Rows swapped in pairs by one turn or mirror: which row each one swaps with:
z629: [-12.9   9.3   0.7  -5.1  19.0  -5.3 -26.6  11.6  16.8  11.8 -10.8 -14.0
  -3.7   1.3 -27.3 -23.8 -14.1 -23.4  -7.0  -1.2   3.4  -6.7]
z322: [-16.7  14.2  -8.8  -3.3   2.0  -7.9 -17.7  -5.8  10.1  -2.4 -13.9 -10.8
   2.8 -15.3  11.9 -12.4 -37.9  -6.1   1.9 -17.1  12.4  -0.1]
z397: [-19.3  33.8   6.7   7.2   6.4  -0.4 -26.1  -2.8  18.3  -3.9  -8.1  -3.7
   7.2  -6.0 -19.8 -36.0  -6.3  -7.9  -0.2   6.4   8.2  -8.5]
z902: [ -5.6  19.9 -12.2   3.8  14.7 -17.1 -29.9 -10.1   6.2  -7.2 -28.1   1.5
  14.9 -14.3   9.2 -26.1 -17.4 -20.6   1.1   4.3   1.3  28.2]
z36: [-14.3  17.1  -2.2   5.6  14.4 -11.1 -24.6  -5.8   6.8  10.4 -32.6  -0.9
  19.6 -28.6   0.7 -34.5 -18.4 -21.0 -13.1   7.1  -3.3   8.1]
z54: [  3.8  24.1  -2.4  12.5   0.9 -11.4 -31.9 -10.9  13.9  -5.1  -1.0 -11.1
  -1.6   3.6 -23.3 -18.3 -19.3 -20.3  -8.5  -1.8 -17.0  11.6]
z16: [-11.4  22.6 -18.2   0.7   6.9  -8.1 -27.2  -3.7 -13.6  -1.6 -14.9 -16.4
   9.9 -20.4  -3.3 -36.9   7.9 -25.4  -0.3 -11.0  -2.2  22.3]
z471: [  4.3  22.5  -8.6  12.8   9.2  -6.0 -31.5  -9.4  27.9   2.4 -14.8 -19.0
   8.9 -12.5 -22.0 -10.5   2.7 -21.8  -0.8  -1.4  19.5  12.7]
z219: [  4.7  13.7   4.9   3.1   9.5  -4.1  -6.7  -8.2  14.2 -20.5 -12.7  -7.5
  16.0 -19.9 -10.7 -14.5  -1.3  -7.5  -3.7 -14.7 -12.7  -8.3]
z306: [-14.3   7.2  -3.7  -0.1  -4.2  -7.1 -31.9 -18.1  -2.6  -2.1 -10.7  -4.5
   1.5 -28.7  -6.2  -8.0 -17.2 -22.8  -5.3 -11.3 -22.6 -10.6]
z659: [-26.7  19.7  -6.1   0.3   9.3  -2.8 -37.8 -11.2  15.3  12.0 -11.0 -15.8
 -12.5 -16.6   0.1 -35.1 -27.6 -15.9  -7.8  -3.2   3.6   1.1]
z163: [-17.7  16.7 -10.1   9.8   4.6  10.8 -30.4  -8.2  -5.5   4.9   2.6 -19.1
   1.5 -14.0  -7.6 -30.5 -24.1 -17.6   5.4  -9.9   7.3 -11.2]
z603: [-20.4   6.3   0.2   2.5  -0.9 -19.3 -14.7 -20.1   8.2  -8.3 -16.2 -11.5
 -10.1  -2.7 -20.8 -18.6   3.1 -24.3  -8.4 -17.6  17.5  10.4]
z863: [-21.0   9.0   4.8   1.2  -4.0 -11.3 -25.6  -0.4  10.6  -2.8  -9.0 -10.6
  12.2   9.3 -13.6 -16.0 -31.5 -26.2  -2.9 -10.5  -0.1  -3.8]
z925: [  2.2   1.7  -2.3   4.6   7.3 -17.5 -28.8 -17.0  -7.8   5.3 -18.5  -4.1
  -2.8 -17.5  -2.8 -13.8  21.1 -12.8  -1.4   0.0  15.3  16.3]
z750: [ -5.8  13.3  10.9  -1.7   6.9 -10.0 -24.6  -2.9   2.9  -0.5  -6.1 -10.9
   5.1 -19.9  11.0 -24.6 -26.9 -17.1   3.9  -4.7  21.4 -22.1]
z29: [  4.5  11.4 -32.1   2.2  -1.6 -11.2 -25.1  -3.3  -2.8  -5.6 -13.5  -6.5
  12.8 -19.4   4.6 -24.7  -0.3  -3.6  -4.7  -2.9  -2.4  12.8]
z500: [ -4.1  22.6  32.6  -1.9  -0.4  -6.3 -26.8  -1.7  24.1  -0.4  -9.8 -13.3
 -11.3 -19.9  -9.2 -19.4 -14.0 -21.1  -4.7 -10.6  12.1   0.2]
z227: [-10.1   4.2 -27.4   3.8  12.4  -9.7 -26.2  -0.1   0.4   1.0  -9.4 -13.7
   1.4 -28.9 -25.4 -13.8 -11.2 -22.9   0.9  -1.0  -2.1 -10.2]
z363: [ 13.0   8.2  -1.8   2.9   7.6 -12.0 -25.0  -1.0  16.1  -1.1 -18.9 -18.5
  16.5  -4.6  -1.5 -15.3   4.6 -39.3  -3.2  11.4  12.4  11.5]
z704: [-21.0   0.0  -3.9  -5.5   3.1 -23.4 -33.0  -3.4   7.2   0.7 -16.9  12.9
   5.4  -2.2   4.5 -19.4 -23.6 -10.9   2.9  -0.7   2.3   9.1]
z462: [ -1.2  22.3  -1.4  -3.4   5.2 -18.8 -25.3 -11.9   0.5  -2.8  -7.1 -12.4
 -17.2 -14.8   4.7 -18.4 -17.4 -21.4   2.5 -10.0  32.7  18.9]
z849: [  8.5  35.2   3.8   2.5   0.4 -10.5 -29.6  -8.1   6.0  -1.4  -5.6 -13.1
   2.4 -11.3 -25.5 -22.4 -15.4 -18.6  10.8 -12.1  -9.5  24.1]
z168: [ -7.7  20.6  14.1 -12.3  15.7  -2.8 -20.9 -10.8  -1.1  12.2 -18.6 -19.9
   1.3  -2.1 -15.4 -36.5   3.6  -7.9  -6.2 -22.5   0.4   7.7]
z967: [  0.3  14.2  -0.9  -0.5   1.5 -10.6 -18.3   8.7   5.7  -7.3 -10.6 -11.8
  -3.0 -24.9  25.0 -28.9   3.9 -16.8 -17.0  -4.6  -3.8  -1.4]
z579: [ 15.5  24.7  10.3   0.0   9.1   1.5 -13.6 -15.7  -0.9  -4.6  -0.6 -28.2
 -10.5  -9.9   0.1 -13.7 -10.2 -17.9  -2.9 -13.4   8.1  -1.0]
z574: [-12.6  34.0  -5.4   0.2   2.6  -8.5 -19.5  -6.0   4.6   3.3 -17.2 -17.7
  -4.7  -3.5 -17.9 -45.3   1.2  -1.9  -1.9  -0.9   9.2  10.1]
z424: [  7.6  -3.3  -5.7   4.6  20.7  -0.4 -28.3 -17.0  -6.6   0.5  -9.5  -8.6
  11.8 -15.9 -26.0 -16.2  -6.8 -20.2  -1.9 -12.9  -6.3  -6.9]
z811: [-11.8  20.9  22.4  -9.1  18.0  -9.1 -33.3 -16.6   9.8   9.8 -13.9  -6.4
   0.0 -22.3 -22.7 -14.5  -9.8  -8.1   9.3  -3.5  -0.8  19.9]
z564: [  1.0  13.6  -7.4  -0.8  -5.2 -14.3 -19.1  -8.3   7.8   0.1 -20.5 -20.0
  19.3  -0.2 -13.5 -12.5  -8.0 -27.9   1.8  -8.1   4.0  33.6]
z680: [  5.5  14.8   2.1  -3.3   8.6 -25.6 -25.3 -13.0  -5.4  -4.9 -22.2  -8.3
   9.2 -30.4   8.4 -30.1   0.5 -27.7   1.6  -1.0  17.7  21.3]
z362: [-16.4   5.3  -0.1  -1.4 -10.9  -8.2 -13.2   4.1   6.5  14.5 -18.2 -21.8
   6.9 -12.1 -15.3  -9.9  -8.4  -8.8  -6.0  -7.3 -16.9  15.8]
z233: [  2.2  16.1  14.8  -1.8   3.1   0.0 -18.7  -8.2  11.0  -0.8  -7.8 -16.1
  11.1  -0.9  -9.5 -32.6  10.9 -10.4 -15.0  -1.5  25.9  -1.4]
z889: [ -9.9   1.0  -1.8   7.6  10.0  -9.9 -16.8   9.9  -0.9  -7.6 -24.6  -2.1
  12.9 -14.8  13.6 -25.7 -10.5 -25.0  -0.8  12.1   8.4  -7.4]
z943: [-12.9  -0.2  17.9  -1.9  13.2 -12.9 -25.8  -5.6 -21.0   2.7 -19.9  -1.8
   4.7 -18.7  -2.6 -20.9   1.0 -23.8  -3.4   6.1 -10.5   6.7]
z736: [ -6.7  -2.8   2.4 -10.0  15.6 -15.4 -36.7  -3.4   3.3   2.5  -3.4  -7.2
   6.4 -23.3 -20.2  -8.5   4.7 -32.2 -14.6  -4.8  16.8  -1.8]
z855: [ -2.2  28.9  -3.9 -10.7   7.6  -0.7 -20.7  -0.8   5.7   2.7  -3.0 -11.0
  -7.9   3.8 -23.6 -31.5  -8.8   0.1   1.4 -16.6   8.6   8.0]
z693: [-15.9   3.0   7.6  -7.5   2.1 -17.5 -31.5   7.2  -1.0   8.1 -26.6  -3.1
  -8.3  -3.6   1.3 -31.3 -12.0 -38.8   1.4  -5.6   3.5   9.2]
z28: [  4.5   0.7 -12.7   3.6  -1.0 -13.0 -10.5  -6.9   2.8  -3.4 -13.9  -9.1
   2.3  -4.9 -30.8 -25.2   6.3  -9.9  -7.3  -8.1  11.4  18.6]
z53: [-30.1  10.2   3.6   2.8  -2.6 -20.6 -28.0   6.9  12.2  -2.7 -16.1   1.2
  11.4  -8.3 -18.4 -18.6   2.4  -7.2  -8.5 -11.7   8.8  -7.0]
z782: [-11.8  17.3  -4.2 -10.2  16.4  -5.7 -36.3 -17.0   6.8   7.1 -14.4  -7.8
   7.6 -41.8 -17.4 -18.7 -10.5 -16.5  -2.2   8.8   1.9  20.6]
z677: [ -2.1   7.6  15.1  -8.3   5.7  -6.3 -18.9  -2.9  31.6  -5.2 -14.1 -22.3
 -10.6 -22.8   7.4 -21.8  -5.4 -15.9  -8.2  -1.6  -8.5  -1.6]
z621: [  5.3  39.3   5.6  -3.7  -4.7   2.7 -28.1 -19.1   4.1   9.0 -18.3 -18.4
   4.6  -9.4   1.3 -25.4  -1.0  -7.5   1.6  -0.9 -10.7  16.2]
z553: [ -9.9  14.9 -18.7  -3.1   4.8 -13.0 -20.4  -4.2   8.2  -1.2 -11.1 -11.5
   7.2 -38.0 -24.6  -4.9   7.5 -19.0  -0.2 -10.1   8.3  13.4]
z11: [ 14.4  13.5  10.2  20.0   5.3  -2.7 -25.5 -28.6   5.3  -0.6  -5.4 -13.9
  -7.4 -16.0   0.1 -19.2 -13.6 -22.6   8.3   8.3  -3.1   4.9]
z570: [ -2.5  37.8   7.6  -1.4  10.3  -7.7 -40.2   1.8   8.6   1.1  -8.5 -14.6
   4.5 -12.3  -1.5 -33.7 -17.1 -24.0 -23.7   5.2  13.6   5.8]
z783: [-29.2  25.4  17.2  -8.1   3.0 -19.7 -28.9 -12.8  -0.9  -7.4  -9.9 -14.5
  -6.9 -12.0  12.4 -27.5  -4.2 -17.9   2.7  -4.9  -6.2   7.6]
z4: [ -6.7  29.3  -2.0  -7.0   1.2  -1.9 -14.4  -5.7  11.9 -17.1  -3.8  -7.2
  11.3 -19.9  -3.8 -30.7 -10.9   3.8 -12.7  -9.6  -0.1 -12.0]
z883: [  6.4   8.8  -7.9   8.6   3.7  -1.6 -23.4 -19.0  -0.5  -8.6  -3.3 -22.1
  11.0 -23.7   8.5  -3.0  -8.0 -18.8  15.1   8.3  -1.8   1.9]
z140: [  4.8  30.8 -12.5  -2.1   0.9 -15.2 -21.8 -11.0   1.3   1.6  -4.2  -5.9
   3.2 -22.9  -2.1 -16.5 -28.0  -1.2  -8.6 -20.6  15.8   4.4]
z933: [  2.2  -7.0   2.8  -5.2  -0.6  -2.7 -19.0  -8.1   5.2  -1.1 -10.2  -9.5
   6.0 -25.1  18.0  -4.0  -4.9 -24.2  -2.1  -9.3  -6.2  -6.5]
z960: [  5.6  14.7 -15.1   0.6   5.2  -7.8 -12.7 -11.4  29.9  -2.4 -20.2 -17.8
   1.7  -7.7  12.4 -16.7 -17.2 -20.7  -0.2  -8.5  10.3  18.8]
z873: [ -0.3   6.6   5.6   5.9   2.9  -6.3 -42.7 -15.6  -0.1   9.7  -0.8  -5.1
 -14.8 -28.0   5.4 -21.0 -17.5 -13.2  -1.0  11.0  13.9  12.0]
z688: [-17.0   6.8   7.5   5.4  -7.3  -2.8 -11.5   3.4   5.4   1.6 -18.8 -12.8
  14.0 -22.8 -18.4 -22.1 -17.1 -17.8   4.3 -11.4 -20.0  -2.1]
z991: [-19.9   1.0  14.1  -7.1 -11.8 -22.6 -26.9  -6.5   4.2  -0.2  -3.9  -6.8
  -3.1  -0.3  -8.5 -16.2 -12.1 -17.4  -5.9 -11.4  22.8  -3.8]
z86: [ -0.7  12.1  -4.4  -0.5  16.3  -4.1 -27.1   9.3   9.7   7.5 -15.4 -11.5
  15.1   7.7 -13.7  -7.7   0.8 -21.1   7.5  10.3   7.9  -5.3]
z416: [ -7.6  13.9   9.0   5.0  18.3  -3.7 -28.1  -3.8  14.6   3.1  -8.8 -14.5
 -11.3  -3.7   6.6 -17.8  -1.9 -20.9  -8.4  -6.3  10.5 -25.3]
z133: [  1.7  20.8  21.7  -6.4   3.4  -9.0 -38.1 -22.8   5.2   2.4  -7.3  -1.0
  -7.6  -3.3  12.9 -27.0  -4.1 -18.6   0.4  -0.1   2.8  17.4]
z320: [ 13.5   2.9  11.7   4.2  -3.1 -14.8 -25.9   5.4   3.1  -9.5 -16.6   4.2
  14.8 -28.1 -10.1  -8.9   6.9 -16.9   0.9   3.0   0.9  10.4]
z143: [-11.2  -6.7 -14.5   3.5  16.1   0.4 -17.3  -4.7   5.9   0.7 -21.6  -6.4
   7.4 -23.3 -27.5 -26.2  -4.3 -27.5  -2.8  -1.2  -9.4   5.5]
z288: [ -5.8  -0.5  -8.9   1.9 -10.5  -9.1 -21.7  -3.6  -9.6  -1.0 -11.0  -9.9
  14.9 -36.4  -5.6 -13.9 -10.4 -11.9 -20.4  -2.4  16.3   5.7]
z940: [-12.1  12.5  13.0 -10.9   0.7 -22.2 -18.6   5.3  -7.2   5.7 -12.5 -11.4
  -5.0 -19.0  12.5 -14.7   2.5 -14.1   1.5 -13.3 -15.3   1.2]
z598: [  8.8   0.1   8.8  -6.9  -1.2 -19.3 -38.3 -11.6   6.4  -7.0  -3.0   2.0
  -4.6 -19.6  -5.7 -14.7  -3.0   0.8   4.4   9.1  -3.0  14.1]
z152: [ 20.5   3.7 -10.7   6.8 -10.1  -3.3 -17.2  -4.8   1.2  -3.6 -12.9 -13.1
  -2.8  -0.8   2.1 -19.5 -14.9 -24.5   8.1  -9.4  18.0   4.1]

z219 swaps with z811
z704 swaps with z960
z288 swaps with z570
z579 swaps with z943
z320 swaps with z500
z750 swaps with z680
z397 swaps with z553
z233 swaps with z736
z849 swaps with z688
z53 swaps with z471
z991 swaps with z363
z603 swaps with z86
z424 swaps with z168
z574 swaps with z227
z940 swaps with z11
z163 swaps with z16
z629 swaps with z28

